One turning vector, and how many ticks it has turned
The counts run from 0 to 162.
[105  98 120 112 136 160  58 138 114  84 113 120  65 141 141  95  76 116
 184 139 136 145 148 172 128 133 167  94  94  76 100 129 150 160 134 113
 157 112 159 144 156 119 152 128 156  99 135 170 120  98 161 117  82 130
 126 147 146 104 130 131 162 147 107 143  91 132 145 121 109 124 142 107
 119 124 124 135 108 105 150 182  97 140 118 158  81 107  95 137] : 17
[109  94 103 100 169 182  68 135 125 129 148  82  86 161 133 104 138 160
 171 146 173 135 128 115 106 156 108  89 159 113  79 135 146 127 119  88
 195 118 151 153 162 161 152  95 131  93 142 125 145 122 148 149 119 119
 118 115 168 125 113 138 148 120 123 162  82 171 102  89  93  95 121 131
 161 125 111 158  92 100 185 144 141 113 125 128 131 103 120 132] : 104
[ 66  99 167 147 103 165 134 184 106 140  89 158  94 130  91 121 107 125
 113 108  81 123 115 159 118 151 105 154 132 131 120 121 183 174 118  79
  98 114  98  99 124 135 113 135 129 142 132 133 118  82 140 149 157 158
 116 118 145 154 158 102 165 154 145 167 144  99 128 135 159 111 176  89
 150  93 135 133  79  67 141 121 126 111 132  88 129 146 133 134] : 131
[157 138 153 107 177 159 123 105 149 112 155 152  88 101  78 127 108 135
  85 176 160 124 128 174 154 162 125 136  53 153 140 143 131 138 122 165
 137 137 135  99  77 135 134 116  98 143 137 160  90 118 144  97  74 122
 129 109 117 166 130 113 153 131 109  97 171  83 131 182 146 148 124 135
 155 148 152 120 109 118 147  88 123 111  86 107 160 164 111 119] : 153
[ 90 129 105 143 165 112 111 137  73 145  89 137 130 128 107 130 119 127
 118  97 121 118 113  84 182 146 106 156 171  80 122  95 144 128 179 174
 152 144 129 132 173 104  55  87 140  74 118 141 125 142 146 112 153 133
 143 118 103  94 132  90 139  84 100 140 129 131 164 126 115 136 150 124
 162 112  83 109 116 152 152 102 139 143 111 165 145 112 111  79] : 84
[ 98 152 135  79 164 123 130 123 102 132 135 133  79 167 172 148 117  75
 125 114 172 114 132 120 160 125 128 115 103 123 112 198  76 131 134 163
 170  92 167 113  98  77 136 121 183 153 140 169  93 127  71 119 140 120
 164 123  77 116 106 129 119 120  98  53 115 128 138 144 101 152  96 157
 132 136 134 126 150 106 134 104 106 131 112 136 123 131 132 122] : 69
[108 100 119 162 113  97  87 147 136  96 116 141 133 141 138 145 109 105
  98 185 143 161 100 157 142 154 109 114  78 148 147 158 167  76 114 100
 103 144 160 123 151 121 108  97 153  99 124  79 122  75 122 103 134 138
  99 113 128 131 132  87 126 131 128 151  77 120 130 139 133 116 168  81
 142 147  99 182  99 124 150 129  73 119 143 136 139 126 153 147] : 119
[ 72 166 200 165 123 120 175 183 101 163 137 139 103 128 100 102 109 119
 152 117  76 138 146 118 150 128 161 147  81 111 104 129 134 137 144 134
 123 102  72 124 106 119 106 126 132 177 158 138 100 112 107  95 117 166
 116 130 122 186 126 132 170 138 123 119 141 108 120 103 130 120 134 108
 119 116 147  70 111  79 135  86 115 153 149 151 130 145 123 123] : 49
[115 103 131 152 140 159  78 113 138 137 125 155 130 107 122 123 126 124
 120 146 155 159 103 168  97 174  82 125 126 159 130 134 129  87 105 115
 119 133 154 147 106 109 104  73 159  89 140 101 145  94 125 161 114 126
  90  93  91 165 150  92 132 116 152 161 113 196 137 122 100 118 164 130
 175 135 163 221 155 136 150 112 115 108 114 180 138 131 123 102] : 32
[138 104 130 125 121 134 116  97 139 107 130 112  81 107 125 136  66 120
 168 115 139 103 147 169 114 153 165 118  82 101 151 123 151 100 110 143
 108 155 145 137 163 135 137 144 105 133 134 121 156 114 186  72  98 141
  94 153 203 151 117 103 124 161 134 135 124 113 147 181 156 121 144  89
 122 112  86 102 128  88 115 152  95 137  84 106  99 121  88 147] : 14
[147  93 165 150 128 128  99 104 158 127 164 131  85 101 120 119 104 142
 181 104 143 128 135 166 104 145 157 113  85 103 125 117 180 116 129 131
 140 132 151 140 125 166 125 159 137 150 118 138 138 104 161 121  43 102
  93 138 187 194 117 121 121 148 131 159 138 152 169 152  91 120 146 106
 152 134 123 135 145 125 123 144  81 138  88 121  90 115 123 124] : 20
[ 78 125 144 171  93 130 126 211 127 110 123 144 108 159 102 114 133 150
 115 166  96 164  97 136 141 128  92 162  97 112 118 111 191 165 154  96
 111  95 138  99 138 141 105 143 123 124 122 105  85  78 118 108 106 140
 108 126 155 164 153 122 172 118 113 144  95 119 145 120 116 133 164  78
 150 124 111 129  74  96 139 116  85 128 166 100  97 119 125 139] : 124
[120 160 105 133 152 115 162 106 105 117 110 109 102 135 132 134 121  98
 162 102 109  78 121 133 147 146 131 151 131  93 143 110 128 110 143 162
 142 153 156 109 217 125 116 122  92 137 114 119 161 163 160  68 145 152
 127 135 155  88 112  98 122 150 124 126 138 110 152 168 166 130 154 118
 121  83  59  96 107  97 116 110  97 139  96  96 149 136  92 137] : 88
[151  98 130 165 122  94  70 147 127 141 157 104 114 133 144 152 109 151
 129 142 176 150 118 117 125 147 124 136  83 138  99 141 150  77 125 161
  92 129 160 136 130  95  90 100 128 101 130  95 144 115 123 109  89 130
  73 115 134 168  97  97  98 131 121 135  85 186 137  94 112  88  95 116
 166 131 139 161 179 122 113  96  70 130 138 130  81 107 133 122] : 114
[ 85  78 122  98  97 155 119 139 118 162 117 141  93  88 125 110 106 137
 112 115 105 153 102 170 101 163 121 140 125 151 141 116 106 131  91  92
 117 154 172 113  80 153 162 154 119 140 127 156 161 118 126 170 130 128
  91 135 134 171 134 111 117 161 148 127 147  95 120 159 167 118 191 131
 137 113 121 172 124  43 129 109 154 100 121 114 164 139 116 138] : 139
[149 142 141 139 178 114 130 115 104 148 106 134  94 122  90 156 139 138
  66 135 163  97  94 120 178 168  81 154 126 115 132 143 160 128 163 181
 158 143 134  96 139 121  65 107 102 134 114 137 120 113 146  98 139  97
 132 100 112 105 115  94 152 105 117 112 155  91 165 152 159 140 117 135
 167 130 132 111 119 142 152  91 109 133 100  80 163 171 135  84] : 79
[ 67 137 121  64 135 157 153  95 159 122 199 140 109  96 140 131 103 104
 142 149 153 146 134 150 136 133 139 116  79 143 128 154  90  78 113 142
 151 114 175 129  68 149 132 130 138 120 142 144  82 131 101 112  89 140
 128 132 136 206 112 137 123 119 107  99 141 121  99 201 110 137 123 114
 142 132  97 141 126  99 126 102 124 125  85 154 130 113 108 155] : 148
[ 48 137 121 155  99 161 125 145  94 122 161 124  78 121 146 123 102 100
 149 115  88 142 124 157 126 122 106 153 117 143  89 109 141 144  92  84
 114 136 165 106 103 128 109 115 116 145 139 176 121 135 132 149  97 166
 138  95 140 148 101 137 118 188 121 143 148 123 112 133 170  83 166 118
 112  80 138 176 147  91  98 114 101 117 137 165 155 110 116 181] : 134
[111 112 123  54 170 108 117 101 145 130 122 144 115 118 125 138 145 125
 105 111 172 130 107 170 154 151 126 138  81 124 141 174  91  96  88 108
 143 176 164 109  92 153 159 134 153 176 105 153 139 113  98 133 145  88
 115 117 128 151 135 109  88 133 103  70 140  92 138 170 136 151 144 141
 153 124  90 147 125  98 141  95 133  94  91 109 169 166 136 132] : 66
[ 62 113 134  73 125 142 132 125 114 145 135 138  98 102 157 146  85  72
 168 127 115 143 140 156 127 144 158 122 105 132  98 150  69 106  94 128
 107 109 149 114  79  83 145 117 175 135 153 178 110 115 109 135 132 175
 130 136 130 158 105 138 103 158 132  94 138 106 100 177 140 119 145 133
 113 106 140 137 153  80 102 118 109 121 102 171 116 117  93 173] : 142
[ 74 103 155 163 102 165 122 166 105 127 103 137  85 122 108 124 106 119
 106 131  85 134 104 159 125 153  97 155 125 146 118 137 183 168  92  59
 118 141 118 103 114 149  93 137 114 150 121 133 138  79 139 159 136 143
 113 110 156 134 136 121 156 172 140 167 150  96 129 124 186 103 177 117
 137  90 127 162  97  66 127 120 120 113 140 113 159 154 121 156] : 132
[ 75 139 103 122 149 156 151  98 104 136 151 100 107 138 135 160 102  76
 143 126 122 118 127  84 138 173  99 122 173 127 122 116 142  98 157 160
 144  96 150 126 153 107  97  77 150  57 136 123 107 132 171 105 165 181
 136 130 136 136 102 124 130 115 128 149 130 112  82 175 161 111 123  82
 162 112  85 119 110 117 113 131 114 126  88 119 136  94 120 135] : 2
[129 152 130 161 116 158 143 157 141 148 140 149 109 129 134 133 144 123
 125 153 129 100 117 147  89 166 115 138  99 164 137 139  99 124 131 157
  74  90 141 104 135  66 149 103 121 129 151  80 137 135 105 105 123 190
  90 113  90 176 150  82 135 132 178 135 110 189 142 157 139 119 138 115
 153 124 170 158 144  77 129  81  91 126 118  98 111 145  96 105] : 35
[ 88 144 134 112 135 192  99 144 149  98 143 141  98 134 122  94 149 162
 150 175 150 128 118 157  88 131  96 137 138 136 115 137 135 156 107  98
 118  95 143 135 135 128 122  93 133 101 120 109 110 117  95 146  85 151
 114 103 111 165 160 135 162 112 137 158  85 217 129 145  87 121 147 111
 187 116 140 196 101 104 161 110 118 107 124 141 100 131  82 125] : 30
[ 83 126 143 146 116 150  98 168 126 126  95 128 122 105 137 110 127 127
 122 207 121 156  95 181 134 152 102 120 107 152 140 156  97 116 118 100
 119 132 154 137 130 102  65  91 121  96 160  82 133  80  93 123 142 134
 109 108 118 125 134  97 172 115 145 154  85 151 135 126 140 132 159 134
 129 140 152 192 107  94 138  89  91 142 149 172 146 173  99 125] : 38
[ 67 163 137 139 131 136 142 134 119 131 161 133 113 106 101  91 120 107
 136 108  92 159 135 168 145 126 135 150  97 126 127  91 157  87  97  80
 145 187 135 129  95 185 134 108 130 159 129 164 125 160 132 138 109 170
 119  85  96 156 129 114 116 158  87 129 149 103 110 114 140 105 180 106
 116 101 105 128 117 110 147 101 154 123 133 187 206 137 154 150] : 53
[ 65 153 163 146  98 136 175 192 136 157 118 147 143 110 114 111 132 124
 131 150  89 154 120 128 127 154 140 142  92 127 157 130 110  99 163 129
 110  97 116 129 129 133 118 131 126 131 151  80 117 106  89  88 144 160
  83 154 119 203 160  96 163  96 136 136 109 121 128 142 108 143 162  88
 129 140 117 123  87  66 153  81 112 162 147 124 129 150  99 115] : 43
[ 97 167 169 194 125 113 162 159 118 140 141 134 119  98 125 119 111  48
 144 145  82 150 139 157 154 138 141 126  65 147 125 120 144  85 132 130
 127 141 133 113 117 114 131 100 148 153 157 138 108 129 118 103 108 179
 117 100 104 141 108 120 131 152 119 124 138  88 109 113 160 118 153 105
  80 135 176 128 121 123 123 107  84 159 140 172 174 141 140 156] : 47
[138  89  85 158 154 151  97 149  80 156 106 104  81 111  81 136  89 130
 115 135 129 125 106 131 159 197 110 141 138 105 115  92 156 162 165 161
 132 136 139 117 149 101 112 108  95  69 138 147 135 127 196 116 128 140
 117 125 152 100 108 102 155 124 130 146 138  66 133 138 186 117 132 115
 148 143 144 110 112 101 131 124 118 121 115  92 122 133 128  95] : 5
[105 197 138 123 128 162 157 102 120  70 137 150  85 145 148 116  89 110
  94 114 131  65 160 157 138 121 131 141  87 138 160 147 119 124 108 171
 135 140 135 121 158 128 100 119 100 142 121 119 126 135 121  76 133 146
 140 127  67 124 160  83 141 133 127 125 127 160 167 173 141 146 144 145
 123  99  78 116 133 106 132 106 121 147 108 128 156 180  85  87] : 162
[ 80 107 103 132 150 156 127 122  79 143 129 117  96 138 116 154  78  91
 124 113 122 115 131  94 141 176 107 122 169 114 111 114 147 120 166 174
 140 102 130 131 156  83  90  72 152  49 147 143 111 109 170 120 178 168
 129 129 131 110 105 111 153 104 125 151 124 106  87 157 152 116 119  84
 162 120 119 116 103 121 132 135 131 127  98 130 123 107 135 116] : 3
[158  99 171 152 157 155  80 107 156 125 122 143  86 107 119 136 110 118
 148 129 167 125 125 184 109 172 119 111  96 143 105 155 177 140 100 121
 122 123 138 130 116 112 117 103 158 142 130 137 133  87 148 146  71 127
 101  96 120 154 134 112 147 157 150 153 148 176 154 134  95 100 138 117
 170 134 191 172 155 148 136 145  79 108  89 128 109 144 146 112] : 26
[ 90 147 120 117 166 120 151 129  97  97  94 114 107 142 147 122 114  89
 175 112 110  76 128 127 152 131 144 139 135  90 119 117 116 120 147 144
 142 136 137 120 230 118  98 111 129 118 126 124 148 144 151  62 167 147
 143 153 161  72 124 105 132 143 118 135 114 137 144 150 153 131 148 118
 120  89  58  93 106  94 126 123  98 135 100 130 137 139  90 145] : 89
[ 80 191 132  98 138 175 136 106 116  76 177 134  79 139 142 115  67 125
  97 141 160 112 158 120 160 111 116 136  88 133 122 149 129 133 125 176
 152 110 131 130  99 123  71 103 128 102 148 153  81 123 109 112 102 150
 162 102  63 142 125 126 160  88 105 119 133 156 132 156 114 136 112 134
 150 125 108 121 128 132 156 106 137 133 111 175 131 143  94 104] : 156
[ 63 167 187 147 110 144 166 200  99 157 129 133  95 115  91  89 116 141
 143 118  86 145 141 117 153 137 150 149  98 102 119 120 146 151 145 109
 137 116  80 131 100 154  98 141 113 168 149 144 105 113 107 110 131 142
 107 130 122 188 143 117 184 114 101 129 140  94 129 102 127 120 148 108
 119 130 129  78  94  66 170  87 140 145 160 132 132 159 108 120] : 50
[ 66 139 147 186  84 133 163 171 106 144 134 151 100 152 126 142  94  85
 141  88  71 126 142 112 116 136 131 152 105 136 116  96 196 145 141 137
  98  93 110 102 130  88 138 120 170 134 119 129  95 130 136 129 130 196
 102 121 115 175 149 111 129 164 134 137 143 134 118 137 134 105 184  65
 135  92 137 123 118 103 134 133 105 121 128 110 119 103 144 121] : 129
[ 78 170 155 138 132 126 164 120 122 137 166 143 114 111 111 114  95  90
 152  84  98 143 151 144 149 126 164 146  93 137 107  97 148  84  86  96
 119 171 108 138  89 148 135  95 162 174 135 168 123 153 133 133 126 187
 109  87  82 169 123 119  94 157  92 121 156 112 107 120 128 111 163  99
 118  89 116 117 142 110 134 101 143 127 118 175 184 116 143 152] : 54
[134 115 103 104 150 175  73 167 133 105 124 107  78 173 137 128 124 166
 132 156 184 110 140 130  92 158 113 111 121 140 107 167 125 139 100 131
 117 102 142 132 171 102 159  89 112  96 132  80 141 110 141 114 155 156
 105 117 131 123 117 106 145 125 146 135  60 172 119 120 120 102 115 116
 175 118 131 151  98  59 170 118 123 105 140  66 101 129 100 128] : 110
[ 72 141 135 206  74 137 127 138 123 118 173 130 111 128 146 133 103  85
 122 117  90 154 121 130 136 124 107 127 110 152 125 104 211  90 117  92
 129 132 175 114 115 148  93 115 137 121 118 130 121 113 131 131 106 154
 114 102 120 162 126  89 113 158 125 170 129 121 128 117 127  94 185  75
 126 109 114 168 147 124 124 129  90 141 143 146 153 103 163 153] : 127
[125 127 107 150 139 136 123 111 108 120 168  90  81 102 105 140  95 141
 147 151 130 112 118 146 140 155 111 166 132 107 113  90 143 132 131 155
 123 151 157 116 157 122  84 114  61  93 136 135 138 144 192  86  91 154
 110 138 184 128  84 130 137 140 110 150 142  98 120 174 189 102 108 113
 149 102  80 112 115  91  92 103  94 126 104 123 122 127  88 154] : 7
[109 160 139 134 131 208 122 145 152 113 153 139  79 149 131 106 153 167
 154 155 150 104 134 148  79 131  98 138 130 138 107 143 123 158 107 111
 133  82 148 123 145 129 133 114 101 126 130 110 121 127 104 139  78 150
 117 107 118 172 144 136 155 132 145 140 106 224 144 145  93 111 130 120
 170 102 148 169 115  86 145 109 102 118 118  99  90 137  74 121] : 29
[ 87 177 102  97 167 134 161 104 120 122 146 138 115 152 137 150 129  88
  91 122 147 110 127  85 170 138  94 125 127 128 123 134 139 105 171 184
 179 100 153 120 147  86 133  87 165  92 120 146  74 147 115 114 158 144
 159 107  62 111 134 110 125  87  95  91 130 140 118 168 104 159 127 120
 162 134 107 118 107 146 150 109 119 130  96 117 151 115 149  92] : 76
[ 68 122 159 160 106 156 152 181 100 146 105 165  99 140  99 124 103 106
 128 103  73 129 133 128 122 155 118 163 127 132 107 105 180 176 142 106
  92  90  78  97 122 108 135 136 165 145 132 128 105 111 143 144 147 186
 114 121 125 166 152 106 153 161 139 143 143 114 130 143 143 114 186  72
 152  98 138 120 101  77 139 122 113 113 120  98 104 123 140 119] : 130
